In the rows, 128 means zero.
One turn moves each row of this set onto another row. After a few examples, where does it send each row asked below?
Ratok: [131 163 142 129 142 122 150 109 134 115 173  86 119 134 182  99 116  96
 124 141 109 138 122  96 110 126  90 109 129 149 119 124 123 136 111]
bevo: [138 154 158 137 106 131 123 130 121 103 150 101 138 137 153 116 125  85
 123 125 146 127 121  82 131  99 108 137 128 139 130 123 136 135  99]
bagar: [119 135 152 105  87 129 154 109 157 129 127  90 148 143 124 114 100 148
  86 121 129 147 112 105 121  98  89 110 156 152 133 141 118 128 127]
Rez: [100 134 153 124 132 111 155 106 137 100 129  99 137 155 155 112 150 134
 100 154 128 148 148 109 101 120  73 132 128 161 119 116 120 151 144]
fiv: [105 133 160 115  92 123 144 111 154 121 130  88 148 138 135 112  99 155
  84 130 130 136 108  95 114  93  94 110 161 161 128 142 122 124 129]
vepe: [119 153 139 138 114 122 133 148 143 121 138 101 135 123 155  90 131 142
 106 111 156 130 127  90 133 109  91 177 132 159 121 118 132 139 126]
Kezuz: [132 153 164 136 120 128 119 136 133  98 149 105 133 141 142 106 132  93
 126 121 142 138 126  86 144 109  96 150 138 145 138 134 135 132 104]
Likos: [100 131 151  96 102 143 155 121 158 135 107  98 125 118 123 122 110 142
 119 135 128 147 125 117 110 124  87 112 140 154 117 150 133 131 110]
risi: [106 128 170 101 106 125 153 110 126 127 128  86 113 134 137 149 103 127
 107 143  97 158 102  98 133 103 109 119 123 165 133 126 121 127 133]
Daga: [121 135 155 122 117 113 160  96 150 132 145 102 107 123 154 116 104 113
 122 120 121 139 146 113  92 123  85 131 163 142 132 139 111 125 143]
ros: [103 132 153 118 136 116 164 100 136 107 143  84 128 167 166 117 125 105
  97 158 100 138 135  90 142 113 101 123 139 162 126 141 109 144 125]
rutu: [ 83 138 137 118 125 131 172 109 124 138 142  82 134 152 155 111 131 118
  91 155 120 140 126  94 117 120 109 128 102 165 102 114 136 158 133]
marim: [116 144 154 128 107 124 189 101 127 157 146  97 119 146 159 125  91 101
 104 108 122 133 119 102 118 113  92 121 149 140 128 138 132 141 119]
puman: [ 93 135 151 102  96 141 156 126 155 124 112  98 131 112 133 126 109 146
 109 150 134 140 132 107 107 128  91 104 140 156 128 146 137 138 102]
pon: [131 161 135 130 119  93 145 115 129 108 153  97 129 133 186  93 137 125
 106 129 124 145 124  96 111 118  82 117 145 139 100 105 119 139 132]
ter: [127 109 135 117 131 141 151 134 122 117 154  85 130 159 144 126 123 108
 116 132 133 139 124 101 133 126  64 133 105 179 102 115 116 131 118]
von: [125 105 131 114 127 123 144 133 133 107 153  78 122 148 147 115 123 115
 107 133 132 147 116  82 137 129  86 135 124 187 103 109 101 121 141]
gim: [132 115 131 112 115 127 163 136 121 100 136  90 133 149 147 129 129 119
 105 135 143 147 121  89 145 142  72 125 120 180 113 106 104 146 124]
Toge: [140 152 162 135 108 123 122 120 129  95 147  99 134 142 151 114 126  90
 127 126 126 147 120  84 145 104  90 148 142 134 132 124 142 131 101]
tal: [108 144 148 113  98 111 171 103 123 143 125 105 110 127 148 114 114 114
 115 116 147 149 125  98  89 129 102 120 148 132 114 104 133 151 140]
lekun: [104 127 148  87 114 124 160 115 129 139 126  84 124 141 136 133 103 154
 103 136 120 137 121 114 108  93  88 139 105 146 131  98 122 130 131]
rimev: [122 159 142 113 114 146 154 121 137 115 145  87 128  99 151 110 105 114
 130 138 132 116 105  77 138 134 111 155 113 152 134 112 130 160 115]
vup: [ 94 128 156  95 113 139 137 116 144 131 126  80 125 159 134 106  94 126
 116 137 139 137 118  91 101  91  98 105 143 143 127 129 143 132  95]
giniv: [123 145 148 150 110 117 134 148 144 118 137 102 131 120 178 105 128 134
 105 110 147 122 124  89 131  99  88 168 140 159 117 130 131 125 121]
gume: [123 151 141 145 116 116 143 137 146 120 131  96 135 117 165  96 124 149
 111 114 140 135 122  92 124 111  77 181 135 159 116 113 142 130 125]
tuf: [118 168 137 133 124 122 174 121 125 131 151  96 126 120 191 107 125 127
 111 131 121 132 108 101 118 134  77 115 121 156 102 118 131 163 118]
Dup: [121 161 147 120 115 148 144 134 132 118 144  97 129 109 145 107 114 114
 127 129 144 112 110  81 150 129 115 155 118 161 132 129 122 165 113]
Vosi: [116 129 160 107 122 107 166 126 134 114 108  92 118 149 140 139 113 139
 103 141 118 169 136 107 114 108  85 128 132 156 152 115 128 110 112]
Bilib: [124 157 146 124 115 145 146 135 139 111 138  95 122  98 164 111 113 120
 128 134 153 110 116  79 122 130 110 151 118 164 139 119 121 162 116]
Zet: [ 99 128 156  88 115 138 149 118 155 134 121  79 120 156 124 102  97 124
 116 125 140 151 106  90 105 102 100 106 145 144 133 126 139 129 109]

fiv -> puman
Dup -> Kezuz
Zet -> bagar
Now these:
Toge -> gume
Ratok -> pon
Vosi -> lekun
giniv -> Bilib
Rez -> rutu
marim -> Daga
ter -> von

One turn moves each row of this set onto another row. After a few examples, where does it send each row asked below?
basen: [114 105 130 133 137 125 117 154 105 153 131 124 131]
zezak: [119 130 134 124 124 112 137 118 134 146 114 176 103]
Dele: [141 137 121 141 134 105 136 132 129 118 110 167 116]
feme: [127 123 149 116 142 111 129 138 138 114 124 177 123]
Solus: [146 130 146 129 114 113 150 139 137 129 122 166 146]
pino: [137 122 112 127 127 124 109  99 142 153 100 144 129]
menud: [140 131 129 143 126 107 140 138 127 116 116 166 111]
Pala: [136 116 124 137 125 116 115  96 154 141 109 130 134]
zur: [124 112 125 141 143 127 114 161 114 153 130 124 130]
Ruf: [154 130 136 153 121 122 139 142 143 142 116 144 156]
lutir: [136 127 155 118 113 116 147 135 141 139 125 171 143]
zagu: [114 103 125 117 128 128 122 141 112 157 142 139 154]
kig: [121 108 130 148 144 131 112 155 110 150 121 126 125]
rebo: [134 115 145 138 142 124 108 107 159 138 107 134 144]
duf: [127 114 103 121 107 115 124 118 124 157 133 137 149]
zeka: [122 134 139 117 153 116 112 132 132 122 127 180 127]
rituv: [134 118 123 113 141 125 101 102 149 145 104 149 142]
Napo: [138 116 127 133 134 115 110 101 156 130 111 131 143]
Dafaz: [118 124 142 124 119 115 138 126 133 140 120 175 101]
vagu: [114 109 131 133 140 130 113 155 116 165 131 128 125]
kevo: [125 128 143 112 147 110 125 130 141 120 118 180 126]
Vozon: [140 119 134 151 135 122 114 107 153 138 103 129 138]
pabog: [125 129 151 118 143 109 122 142 142 118 130 173 119]
pabot: [131 113 131 127 131 118 110  96 159 141 112 134 139]
zil: [138 137 130 146 129 104 133 143 130 117 123 161 108]
zizu: [148 124 111 129 140 120 105 108 143 135 100 142 142]
Mosan: [121 107 113 131 120 125 128 142 106 157 138 132 148]
buv: [117 106 130 132 142 124 117 156 105 148 131 124 135]
betil: [126 107 118 126 132 124 123 149 109 143 140 133 160]
Mol: [117 131 143 128 120 112 132 130 136 144 125 170  97]
nonek: [140 129 146 130 104 115 153 134 136 142 122 166 136]
kof: [111 105 138 136 142 135 110 150 113 159 124 131 122]
Levom: [113 104 134 128 141 126 116 154 107 152 132 126 134]
dano: [137 121 158 125 131 128 130 138 154 148 124 156 164]
pibam: [138 116 104 120 122 112 119 128 126 135 134 137 164]
kofev: [118 104 139 136 152 132 106 157 115 146 125 131 132]
sovo: [118 108 133 129 150 129 109 161 119 152 133 128 135]
Susi: [137 143 116 147 138 111 124 133 120 123 119 167 114]
Buko: [122 110 117 103 121 116 116 121 132 149 138 144 161]
bino: [114 135 131 127 129 119 123 120 126 149 124 176 102]
ripu: [130 115 141 142 131 125 114 100 156 151 105 132 132]
roz: [133 124 146 139 107 129 141 127 146 171 118 151 140]

ripu -> rebo
rituv -> zizu
vagu -> sovo
Now these:
roz -> dano
feme -> menud
betil -> Mosan
pabot -> Napo
kevo -> Dele
bino -> zeka
Solus -> nonek
pabog -> zil
Buko -> pibam
kig -> kof
Levom -> buv

One turn moves each row of this set onto another row. After a few examples, where does it send each row asked below?
puz: [120 142 129 122 125 130 133  94 134 131 105 131 128 117 131 128 142 172
 116 123 116 116 102 129 135 130 104 155 126 137 119 133 133 130 129]
regub: [120 123 153 139 120 151 118 124 148 116 120 141 111 122 132 132 135 138
 126 106 129 139 106 106 124 121 100 152 125 154 111 134 110 119 123]
zosan: [116 125 137 118 122 128 152 113 136 122 130 122 127  75 135 105 145 124
 123 125 121 128 106 123 125 120 122 110  94 106 137 109 132 135 130]
nakil: [130 124 130 127 125 117 134 111 143 120 109 121 106 123 104 144 127 133
 122 117 131 113 105 118 129 132 108 162 110 112 102 133 111 148 132]
buges: [130 119 122 122 122 131 114 139 116 130 102 133 155 108 120 123 144 103
 135 121 114 129 133 127 127 138 121 150 148  89 148 124 140 131 126]
fur: [ 94 137 118 122 130 134 135 116 123 136 113 136 156 145 128 157 114 138
 131 135 113 137 119 122 118 129 122 143 141 109 147  99 140 120 117]
ripan: [130 143 152 138 119 124 145 107 138 134 108 141 111 124 137 135 132 117
 123 119 111 124  88 115 102 122 130 145 109 137 125 143 117 134 131]
sunal: [137 129 127 116 114 141 140 124 123 120 105 134 130 105 125 107 101 132
 155 128 111 140 128 136 158 132 101 121 124 134 117 137 156 142 114]
Zapak: [120 127 125 156 103 130 114 113 149 151 125 129 128 139 119 118 118 125
 151 123 143 121 142 121 112 128 125  89 121 116 115 129 128 115 119]
busef: [143 111 131 111 121 126 119 142 131 102 166 132 156 143 121 131 140 125
 120 110 121 139 120 128 137 109 142 134 127 139 146 112 138 115 130]
lepi: [112  88 122 120 127 121 136 154 117 145 157 130 142 125 117 138 141 118
 100 122 131 123  98 127 123 130 146 120 118 127 114 140 128 136 130]
nupi: [113 109 132 134 143 119 110 148 138 134 118 130 147 132 123 141 122 141
 127 122 135 143 136 113 120 134 114 148 146 131 149 102 134  98 116]
doko: [119  87 119 100 147 139 130 141 108 112 155 129 143 129 123 136 147 128
 128 116 122 144 104 128 141 130 135 126 136 142 136 132 118 137 135]
leb: [131 120 139 123 125 127 123 125 141 125 125 123 136  66 122 121 142 107
 127 124 136 137 121 126 126 118 135 124  95 147 139 109 135 127 141]
sot: [138 129 115 160 116 124 105 115 145 145 122 137 139 128 115 113 125 125
 157 112 131 134 150 130 116 133 132  99 131 140 129 127 126 120 132]
Bele: [128 127 126 126 112 124 132 131 146 100 108 122 101 115 135 130 115 124
 119 103 126 149 114 137 145 140 118 102 151 143 110 145 132 126 109]
dunov: [123 140 123 131 120 122 113  88 125 110 130 132 134 140 114 123 110 139
 171 120 135 125 143 133 126 139 123 102 129 110 129 119 133 130 131]
vetad: [114 132 122 131 128 121 141  99 115 134 146 134 112 130 118 112  70 131
 119 134 118 120 131 122 132 136 107 128 134 118 119 125 128 139 126]
fud: [130 110 124  97 118 119 128 136 140 123 149 122 153 151 124 145 127 150
 107 139 125 113 120 129 134 117 149 119 123 129 132 104 138 127 115]
pinik: [121 139 137 144 106 114 121 101 132 126 130 131 132 136 118 114 118 133
 159 119 143 117 135 130 116 133 123  94 113  99 121 131 148 117 123]
vofez: [119 116 144 134 124 105 120 158 131 111 120 138 147 121 108 142 116 116
 135 110 133 137 124 122 119 139 120 150 123  92 128 111 147 122 116]
Buk: [130 117 122 134 115 147 139 121 137 152 126 122 111 122 130  99  93 104
 136 128 114 142 121 117 143 118  99 116 135 128 125 140 120 123 114]
dako: [144 103 120 128 116 115 143 153 131 121 155 132 144 139 117 119 157 125
 101 113 118 117 128 123 125 116 139 127 115 104 132 123 140 130 129]
nol: [139 121 146 138 127 112 151 131 121 133 107 134 109 120 123 117 103 125
 139 136 135 123 143 118 124 133 113 123 101 141 123 145 165 123 122]
fogu: [108 102 131  95 135 136 134 125  87 112 156 135 147 127 126 139 150 127
 119 129 128 122 104 131 132 131 140 129 126 125 133 141 143 137 139]
bolo: [117  88 118 118 139 141 145 154 114 138 139 140 142 129 131 140 157 129
 116 126 118 136 110 123 122 130 147 115 123 152 131 137 127 139 131]
Peme: [100  95 130  96 125 131 140 139 113 130 151 122 146 134 123 149 140 138
 115 134 139 123  92 130 137 125 135 117 113 125 115 136 145 128 120]
gisum: [129 131 124 147 133 132 123 110 109 136 131 147 123 120 115 123  92 118
 127 130 127 134 156 122 128 130 115 143 130 167 129 135 147 126 142]
Buniz: [113 144 122 147 115 126 143 113 122 111 108 141 102 128 131 155 119 119
 104 116 131 135 135 130 117 137 133 114 136 155 111 148 152 128 129]
sagul: [126 114 127 105 101 155 125 135 112 106 151 144 155 136 130 128 154 130
 108 130 115 109 137 124 132 117 139 125 130 109 127 122 147 142 125]
resos: [126 132 119 121 122 121 141 111 131 106  90 113 100 125 130 147 132 134
 120 122 140 135 131 136 142 136 117 112 138 148 121 150 157 117 121]
mepas: [ 95 113 129 129 133 146 136 107 140 132 142 121 114 101 125 137 126 123
 111 138 143 127 132 102 115 114 120 121 102 133 131  94 111 125 136]
Vov: [133 104 120 110 118 153 141 139 133 124 137 133 140 159 134 147 148 118
 119 138 112 124 133 111 120 108 151 116 124 132 143 114 123 135 124]
Dopi: [ 97 127 114 124 121 163 137 103 133 128 138 133 135  81 134 116 140 133
 115 127 115 136 122 120 132 116 115 118 117 127 131  96 117 141 134]
Ragiz: [118 136 116 137 124 121 128 100 115 111 125 131  96 121 135 125 120 122
  93 113 127 125 136 130 124 145 123 116 165 136 124 150 130 126 133]
Muf: [131 134 109 146 119 140 114 102 130 121 120 141 140 130 118 111 131 138
 171 111 121 137 152 134 128 137 120 100 137 125 131 123 128 133 133]
feg: [138 132 147 116 117 137  94 106 130 122 111 137 123  98 130 122 133 127
 119 123 122 112 112 124 128 137 123 158 143 145 119 143 112 141 135]
patin: [120 138 106 133 109 120 137 105 133 115 124 113 101 124 120 133 113 102
 105 103 127 140 110 139 142 130 117 118 151 119 112 150 129 125 125]
fopo: [114 119 132 114 141 119 125 110 134 108 134 125 128  82 113 141 121 136
 123 135 143 125 134 122 125 131 132 130  97 141 131  89 127 143 143]
Feni: [106 125 141 130 115 139 129 141 126 146 108 146 145 125 148 128 124 113
 123 135 106 125 120 112 100 136 133 123 147  95 145 118 129 126 108]

fur -> buges
nakil -> puz
fogu -> doko
Now these:
Dopi -> leb
Buniz -> patin
dako -> fud
vetad -> sunal
Zapak -> pinik

